In the data rows, zero lies at 4.5, halfway between 4 and 5.
Here are some points:
[6 5 5 3 7 6 5 4 5 3 5 3 4 4 9]
[9 7 3 3 9 7 5 4 4 0 3 3 6 4 8]
[4 3 6 4 5 3 4 3 4 5 8 3 1 2 9]
[2 4 5 6 1 3 3 7 5 6 5 6 4 5 1]
[3 4 5 5 2 3 4 8 7 6 4 6 5 6 2]
[3 3 5 5 4 5 5 4 2 4 6 4 3 3 3]
[6 5 4 2 8 9 6 2 5 2 3 4 5 5 8]
[2 2 5 6 5 6 4 2 5 5 5 2 5 4 5]
[2 5 5 7 2 4 3 8 5 6 4 7 4 5 2]
[5 4 4 3 5 8 5 7 3 2 5 4 5 4 6]
[6 7 4 5 4 2 5 4 4 5 3 6 4 5 1]
[1 4 5 6 2 4 3 9 7 7 4 6 5 6 3]
[2 4 6 4 4 5 4 4 8 7 5 5 4 6 7]
[3 4 6 3 5 6 5 2 7 6 5 5 3 5 8]
[7 7 3 4 4 4 6 6 4 3 2 7 7 7 0]
[4 5 5 5 5 4 4 5 6 5 5 5 3 4 7]
[8 6 3 3 5 4 6 3 1 2 3 5 6 4 1]
[6 3 5 2 5 5 6 4 5 3 5 2 6 4 6]
[9 3 4 0 6 7 6 5 4 0 4 1 8 4 7]
[2 0 6 4 5 7 6 1 2 5 6 1 4 2 5]
[2 6 5 7 4 5 4 5 5 7 5 7 2 4 4]
[2 5 4 9 5 6 3 5 5 6 4 6 4 4 3]
[0 1 6 5 3 6 4 3 5 7 6 4 4 4 4]
[7 2 4 1 6 4 6 3 5 3 3 1 8 6 4]
12 more points follow, each with its number after it:
[2 2 5 4 1 3 5 5 4 6 5 5 5 5 1] 0
[3 7 4 8 4 3 3 6 5 6 4 8 3 5 4] 1
[7 5 4 1 5 3 6 4 5 3 5 4 5 5 6] 2
[6 8 3 7 5 4 2 9 6 3 3 5 5 5 6] 3
[2 7 5 8 4 4 3 6 6 7 4 8 3 5 3] 4
[5 4 5 4 3 1 4 7 5 5 5 3 5 5 5] 5
[4 2 5 5 4 4 4 2 4 5 5 2 6 5 2] 6
[6 9 3 7 5 4 3 9 7 4 2 7 5 6 5] 7
[3 4 6 3 4 7 6 3 6 6 4 7 3 6 4] 8
[8 6 4 3 5 3 5 7 4 2 4 4 6 5 6] 9
[2 4 5 6 4 8 4 7 5 4 5 5 4 4 6] 10
[4 4 4 4 4 7 4 9 7 3 3 5 8 6 5] 11
Which three of these numbered points are nearest to each point below, ignoring the 3 directions in which the first points spread most? Their numbers follow each, nearest first.
[3 3 4 7 5 5 3 4 4 4 3 3 6 4 2] > 7 4 6
[3 3 5 6 5 4 3 3 6 6 4 4 5 5 5] > 6 7 4
[4 4 4 5 4 6 3 9 8 4 2 5 7 7 4] > 11 10 7
[6 4 4 3 5 5 6 2 2 3 4 4 5 4 1] > 4 1 6
[5 6 5 5 4 4 4 7 5 5 6 6 3 4 7] > 9 2 1
[5 5 6 3 4 1 6 2 4 6 7 5 2 4 6] > 2 9 0
[3 3 5 5 5 4 4 2 7 7 3 4 5 6 3] > 6 4 0
[3 5 5 8 5 5 4 3 2 5 6 5 1 2 6] > 1 4 7
[4 3 4 5 7 4 4 1 7 6 3 3 6 6 3] > 6 4 7
[5 1 4 4 4 1 4 4 4 4 5 0 7 4 3] > 5 9 6
[6 3 3 6 6 4 3 6 4 1 3 1 7 3 6] > 3 7 9
[4 2 4 4 5 7 4 6 7 4 3 3 7 5 6] > 11 7 10
[4 4 4 7 5 4 2 8 6 4 4 3 6 4 6] > 3 7 9
[3 4 5 7 5 5 3 5 4 5 5 4 4 3 6] > 7 1 3
[4 7 6 3 4 7 6 5 7 6 4 9 2 6 5] > 8 0 4
[3 3 6 3 5 6 5 4 7 6 5 4 4 5 7] > 0 6 2
[4 4 5 3 4 9 6 7 4 2 5 5 5 5 5] > 10 11 0
[3 6 5 6 4 4 4 5 4 6 7 7 1 3 7] > 1 4 9
[3 3 5 5 5 7 4 2 3 5 6 3 4 3 5] > 4 1 7
[6 7 4 6 3 2 4 8 4 4 5 6 3 4 6] > 9 5 1
[4 3 4 6 4 4 5 3 2 4 5 4 4 3 2] > 1 4 7
[5 6 4 5 5 4 3 8 6 4 4 4 5 4 8] > 3 9 7
[6 5 4 4 6 5 4 5 4 2 4 3 5 4 7] > 7 3 9
[6 5 6 2 4 1 6 1 3 6 7 5 1 3 6] > 2 1 9
[5 7 4 9 6 0 3 2 2 6 5 4 2 3 3] > 1 4 7
[3 4 5 4 2 4 5 6 5 6 4 6 5 6 0] > 0 8 2
[5 6 5 2 6 5 6 1 7 6 3 7 4 7 4] > 8 6 0
[3 4 4 7 5 6 3 6 5 4 4 4 5 4 6] > 7 3 10
[5 8 4 7 5 5 3 7 4 4 4 7 3 4 6] > 1 4 7
[6 4 4 6 6 0 3 3 6 5 3 2 6 5 3] > 6 5 7
[5 5 5 5 5 2 5 1 2 6 7 5 1 3 5] > 1 4 2
[3 2 5 3 4 9 6 4 2 4 6 5 4 3 5] > 10 8 4
[5 5 6 2 3 1 7 2 3 6 7 6 2 4 4] > 2 0 9
[3 5 4 7 4 4 3 5 6 6 3 5 5 6 2] > 6 7 4
[3 2 5 6 4 4 4 4 3 5 6 3 5 3 4] > 7 1 9
[4 4 4 5 5 4 3 5 7 4 3 3 6 6 5] > 6 7 3
[4 4 5 3 4 6 5 5 7 5 4 5 6 7 5] > 0 6 8
[5 6 5 4 9 8 4 1 9 4 3 4 4 6 9] > 6 4 8
[3 3 5 5 2 3 4 9 2 4 8 4 3 2 6] > 9 5 3
[4 4 4 4 2 9 5 9 4 2 4 6 6 5 4] > 10 11 0
[4 8 5 3 5 8 5 6 9 6 3 9 4 8 6] > 8 0 4
[2 3 5 7 3 5 3 7 4 6 7 4 3 2 7] > 3 7 9
[2 4 5 8 4 6 3 5 4 5 5 4 4 3 5] > 7 3 4
[6 5 4 4 2 4 5 9 0 1 8 4 3 1 8] > 9 3 5
[5 7 4 9 7 0 2 1 3 6 4 4 3 3 3] > 1 4 6
[3 4 7 2 6 6 6 2 8 7 5 6 3 6 8] > 8 0 2
[6 5 5 2 4 4 6 6 3 3 6 4 4 4 6] > 9 2 0
[4 2 4 3 6 6 5 1 5 4 3 3 6 5 3] > 6 4 8
[3 5 7 1 5 9 6 4 6 5 7 6 1 4 9] > 8 0 2
[5 5 4 5 5 6 4 5 4 3 5 4 4 4 6] > 7 1 4
[7 4 4 2 4 4 6 5 4 3 4 4 6 5 3] > 0 2 9
[4 3 5 2 0 3 6 8 5 5 5 6 5 6 1] > 0 2 9
[4 4 3 4 3 7 4 9 5 3 3 4 8 6 3] > 11 10 7
[6 4 3 8 4 0 2 5 4 5 3 1 7 4 1] > 3 7 6
[3 3 6 3 4 5 5 3 7 7 5 5 3 6 6] > 0 8 2
[5 4 4 4 3 1 4 7 5 5 5 3 5 5 5] > 5 9 2
[6 5 5 2 4 2 6 4 4 5 7 4 3 4 7] > 2 9 5
